Each path below is one point turned by a fixed rotation once a step. After each direction that follows a path, write how fast that rotation turns it, in degrees per step (0 if it stays still).
Each turn is a multiple of 5 degrees from 10 to 175, or 0.
Each row of a path follows its step; steps can be skipped.
Path 1:
step 0: +0.46 +2.50 -0.92 -2.12 -1.75 +2.87 +0.60 +1.87 +0.73 +0.47 -2.38 +2.93 -2.67 +0.21 -0.90 +1.10 +1.14 +0.59 -0.04 +1.29 -1.87 -1.92 -0.29 +1.75 -1.95 -0.26 -0.83 -0.27 +2.87 +1.46
step 1: -0.28 -0.64 -4.03 -1.04 +1.58 +2.44 +0.55 -1.35 +0.18 +0.41 -0.95 +2.56 -1.96 -2.45 -0.40 -0.45 +0.17 +2.29 +2.14 -1.26 +0.14 +1.32 -1.11 +1.44 -1.58 -3.03 -2.16 -0.22 +1.01 +0.30
step 2: +1.73 -0.64 -0.23 -2.50 -0.67 +2.45 -3.60 -1.91 -1.18 -0.86 +0.13 -0.12 -0.85 +0.20 -0.81 -3.11 +0.44 +3.33 +0.99 +0.11 -3.99 +0.98 -0.02 +1.50 -0.64 -1.29 -0.03 -0.65 +1.22 -0.57
step 3: +0.58 +0.45 +1.70 +0.24 +0.01 +4.35 -0.50 -1.00 -0.15 +2.05 +2.88 +1.70 -0.27 +2.78 -0.28 -1.09 -0.32 +2.69 +0.13 +0.98 -0.08 -0.25 -1.76 -0.47 -2.54 -1.12 -2.44 +1.96 +1.58 -0.49
step 4: +1.91 -0.76 -0.67 -0.09 -0.76 +3.73 +0.76 +0.23 +0.72 +2.05 -3.03 -0.14 -2.78 +0.50 -1.07 -2.98 -0.50 +0.62 -1.32 +0.17 +0.35 -0.99 +0.81 +0.18 -2.38 +1.78 -1.03 +1.07 +3.46 +1.24
step 5: +0.69 -0.45 -1.82 -0.21 +1.49 +2.00 +2.96 -2.12 +0.47 +0.16 -1.25 +2.74 -3.57 +1.35 -0.55 -2.25 -2.43 -0.21 +2.17 +0.02 -1.63 -0.44 -0.60 +3.11 -0.49 -0.33 -1.51 -0.49 -0.18 -1.66
step 6: +1.69 -2.22 -0.30 -0.78 -2.34 -0.40 -1.82 -3.06 +2.10 +2.22 -1.03 +1.97 +0.04 -0.20 +0.26 -1.96 -3.21 +2.50 -0.15 -0.27 -2.61 +0.95 +0.29 +1.46 -1.64 -1.80 -0.14 +0.22 +0.28 -1.24
step 7: +0.95 +2.17 +1.60 -1.83 -2.31 +3.31 -0.85 -0.13 +3.49 +0.42 +0.39 +1.31 -1.06 +1.95 -0.28 -3.23 -1.07 +1.99 -0.61 +1.91 +0.03 -0.73 -1.44 -0.50 -1.13 -1.65 -0.46 +0.00 -2.55 -0.28
step 8: +1.79 +1.44 -0.87 +1.03 -0.42 +1.68 +0.49 -0.32 +2.14 +0.67 -2.34 +4.47 -2.50 +0.76 -3.01 +0.19 -0.28 +2.75 -2.24 -0.26 +0.21 +0.44 -0.52 -2.10 -1.41 +1.33 -0.56 +0.56 +1.14 +0.53
step 9: +0.57 -0.95 -0.62 -1.10 +1.05 +0.77 +0.88 +0.93 +0.16 +1.14 -4.38 +2.05 -3.12 +0.71 -2.38 -2.48 +1.58 +1.28 +0.85 -2.14 -0.90 +0.13 -2.38 +1.77 -0.71 -2.20 +0.23 +0.47 -1.44 -1.36
-0.67 -0.72 +0.61 -0.31 +0.90 +0.72 +0.63 +1.23 +0.53 +0.08 -0.48 +0.78 -0.25 -0.01 -0.76 +0.60 +0.25 -0.20 -0.61 -0.24 +0.32 -0.87 -0.19 +0.28 -0.08 +1.54 -0.11 +0.60 +0.40 +0.61
85
+0.31 +0.31 -0.37 +1.19 +0.34 -0.58 -0.09 -0.10 +0.08 +0.98 +0.16 +0.62 +0.51 -0.03 +0.31 +1.60 -0.93 +0.65 -0.20 -0.35 -0.12 +0.74 -0.81 +0.14 +0.15 -0.06 -1.17 +0.85 +0.47 +0.20
145
-0.50 -0.39 +0.87 +0.62 -0.83 -1.37 -0.05 +0.38 -0.13 -1.00 +0.20 +0.88 -0.23 +0.54 -0.35 -0.46 +0.35 -0.13 +1.15 -0.23 -0.85 +0.50 -0.64 -0.12 -0.84 +0.46 +0.05 +0.35 +0.80 -0.45
115
-0.13 -0.45 +0.15 -0.62 +0.61 -0.22 +1.15 -0.62 -0.35 +0.11 -1.05 -0.26 +0.11 -1.22 -0.44 +0.27 -0.10 +0.93 +1.42 -0.39 -0.50 +0.53 +0.36 +0.49 +0.79 +0.41 +0.01 +0.03 -0.34 -0.94
90
-0.06 +0.57 +0.22 +0.00 -0.21 +0.05 -0.05 +0.95 +0.32 -0.67 -0.58 +0.89 +0.04 -1.00 -0.41 +0.95 +1.31 +0.60 -0.80 +0.04 -0.27 +0.57 -0.55 -0.08 +0.02 -1.39 +0.46 -0.81 -0.47 -0.09
40
Path 2:
step 0: -1.26 -0.62 +1.92 +0.29 +0.98 -1.24 +1.20 +3.61 +2.36 +1.34 -0.50 +0.62 +0.09 -2.38 +0.96 -1.93 +0.01 -1.69 -0.02 +1.52 -1.87 -1.51 +0.23 +2.44 +3.01 -1.75 -3.10 -0.18 +0.04 +1.67
step 1: -0.01 +0.70 +0.60 -0.47 +3.75 +1.21 +1.30 +1.65 +0.09 -0.05 +1.76 -1.48 -1.03 -1.26 +1.26 +2.61 +0.88 +1.98 -1.98 -0.36 +0.82 -1.81 -0.16 +0.21 -2.13 -0.09 +1.04 +0.94 +3.56 +3.32
step 2: +1.39 -0.18 +0.82 -0.24 -0.52 +0.51 +2.01 +0.70 -1.50 +2.52 -0.53 -1.55 +3.42 -0.82 +0.11 -1.02 -0.61 -2.13 +0.14 +1.98 +2.82 -2.45 -2.35 -1.99 -1.75 -1.10 -0.71 +0.63 +2.19 -2.81
step 3: +0.73 -2.55 -2.94 -1.02 +1.60 +0.86 +3.81 -0.24 -2.37 -0.04 -0.75 -0.32 +0.66 +3.89 +1.29 -0.71 +2.88 -0.02 +0.01 +0.65 -0.33 +1.11 +1.35 +1.05 +2.33 -0.79 +0.70 +1.69 +1.10 -0.54
step 4: +0.18 -0.21 -0.92 -0.52 +1.87 +1.05 -0.28 -3.54 +2.29 +1.56 +0.39 +2.41 -0.12 +0.72 -0.35 -1.74 +0.82 +0.39 +0.42 -2.31 -2.18 -0.79 +0.18 +0.91 -2.17 +0.70 -2.42 -1.46 +3.32 -3.37
step 5: -1.31 +1.69 -0.99 -3.16 -1.42 -0.86 +1.75 -2.77 -2.58 +2.15 -0.69 -1.99 -1.48 -0.79 +0.84 -0.05 -2.68 -1.41 +0.31 -1.09 -2.19 +0.15 -1.08 +2.26 +1.80 -0.24 -0.43 -2.37 +0.37 +1.62
step 6: -0.12 -0.66 -1.80 +1.00 -1.17 +1.92 -0.12 -0.67 +1.70 +0.81 +0.62 -1.99 +0.98 -0.20 -4.00 +0.18 +1.06 +0.65 -1.11 +0.06 +0.66 +0.52 +1.43 +0.57 -1.00 -2.48 -3.57 -2.03 -0.21 +4.14
step 7: +2.64 +2.24 -2.11 +1.80 +0.27 -1.33 +0.43 +0.79 -1.07 +0.37 -1.23 +1.13 -0.58 +0.20 +0.05 -1.44 -3.01 -1.33 -3.66 +0.84 +2.12 +1.24 +0.33 +0.53 -2.41 +3.06 -0.64 +0.31 +1.31 +2.10
step 8: +0.28 +1.72 -1.26 -3.17 +0.43 -0.79 -0.71 +0.87 -2.07 -0.48 +1.31 +0.29 -0.21 +0.08 +1.00 -0.87 +1.24 +0.73 +2.91 +4.08 +1.72 +2.19 +1.51 -2.47 -1.28 -0.04 -3.17 -0.19 -0.84 -0.22
step 9: +2.28 -2.15 +3.32 -1.50 -0.75 -1.24 +0.54 -0.98 +1.13 -0.16 -2.16 +0.01 +0.49 +3.38 +0.18 +1.36 +0.68 +2.43 -0.11 +2.10 +0.32 +0.06 +2.02 +2.03 -0.61 +3.53 -0.12 -2.10 -0.49 -0.59
-0.46 -1.16 -1.16 +0.00 +0.49 -0.62 +0.34 -0.08 -0.33 +0.16 -0.98 +0.35 -1.52 -0.17 +0.71 +0.39 -0.74 +0.59 +0.02 +0.38 +0.37 -0.24 +0.21 -0.69 -0.03 -0.87 +0.86 -0.50 -0.08 +0.45
160
-1.00 +0.71 -0.64 -0.81 -0.98 -0.22 +0.69 +0.33 -0.67 -0.48 -0.26 -0.58 +0.15 -0.93 -0.18 +0.71 +0.04 -0.02 +0.93 +0.50 +0.60 +0.26 -1.16 +0.37 -0.35 +0.04 -0.12 -0.60 -0.21 -1.16
120
+0.05 +0.21 -0.27 -0.46 -0.74 -0.31 -0.52 +0.95 -1.18 +0.08 +0.24 +0.93 +0.10 +1.44 -0.22 +0.57 +0.29 +0.26 -1.00 +0.44 +0.67 -0.84 -0.04 -0.74 -0.34 -0.29 -0.50 +0.86 +0.45 -0.43
65
+0.77 +0.82 +0.31 -0.59 +0.10 -0.77 +0.81 -0.37 -0.51 +0.54 +0.49 -0.81 -0.25 -0.13 -0.21 -0.53 +0.26 +0.14 +0.12 -0.49 -0.20 -1.26 +0.65 -0.78 -0.61 -0.39 +0.31 -0.10 -1.70 -0.24
115
+0.32 +0.43 -0.36 -0.10 +0.06 +2.03 -0.37 -0.37 +0.77 -0.82 -0.08 -0.73 -1.09 +0.11 -0.20 +0.59 +0.75 +1.04 -0.25 +0.53 +0.18 -0.47 +0.60 +0.28 -0.46 -0.44 -0.14 +0.12 -0.11 -0.44
145
-0.21 +0.10 +0.80 +0.53 -1.02 -0.40 -1.18 +0.66 +0.03 -0.86 -0.64 -0.23 -0.46 +0.65 +0.70 -0.65 -0.06 +0.81 +0.79 -0.16 +0.47 +0.46 +0.12 -0.31 -0.63 +0.90 -0.23 -0.43 -1.02 +0.70
25
+0.51 -0.87 +1.12 -0.19 -0.61 +0.74 -0.26 -1.09 -0.74 +0.34 -0.22 -0.56 +0.98 +0.17 -0.72 +0.65 -0.69 +0.50 +0.24 +0.00 +1.03 -0.25 -0.69 +0.02 +0.14 -0.69 +0.66 -0.19 -0.06 +0.87
95
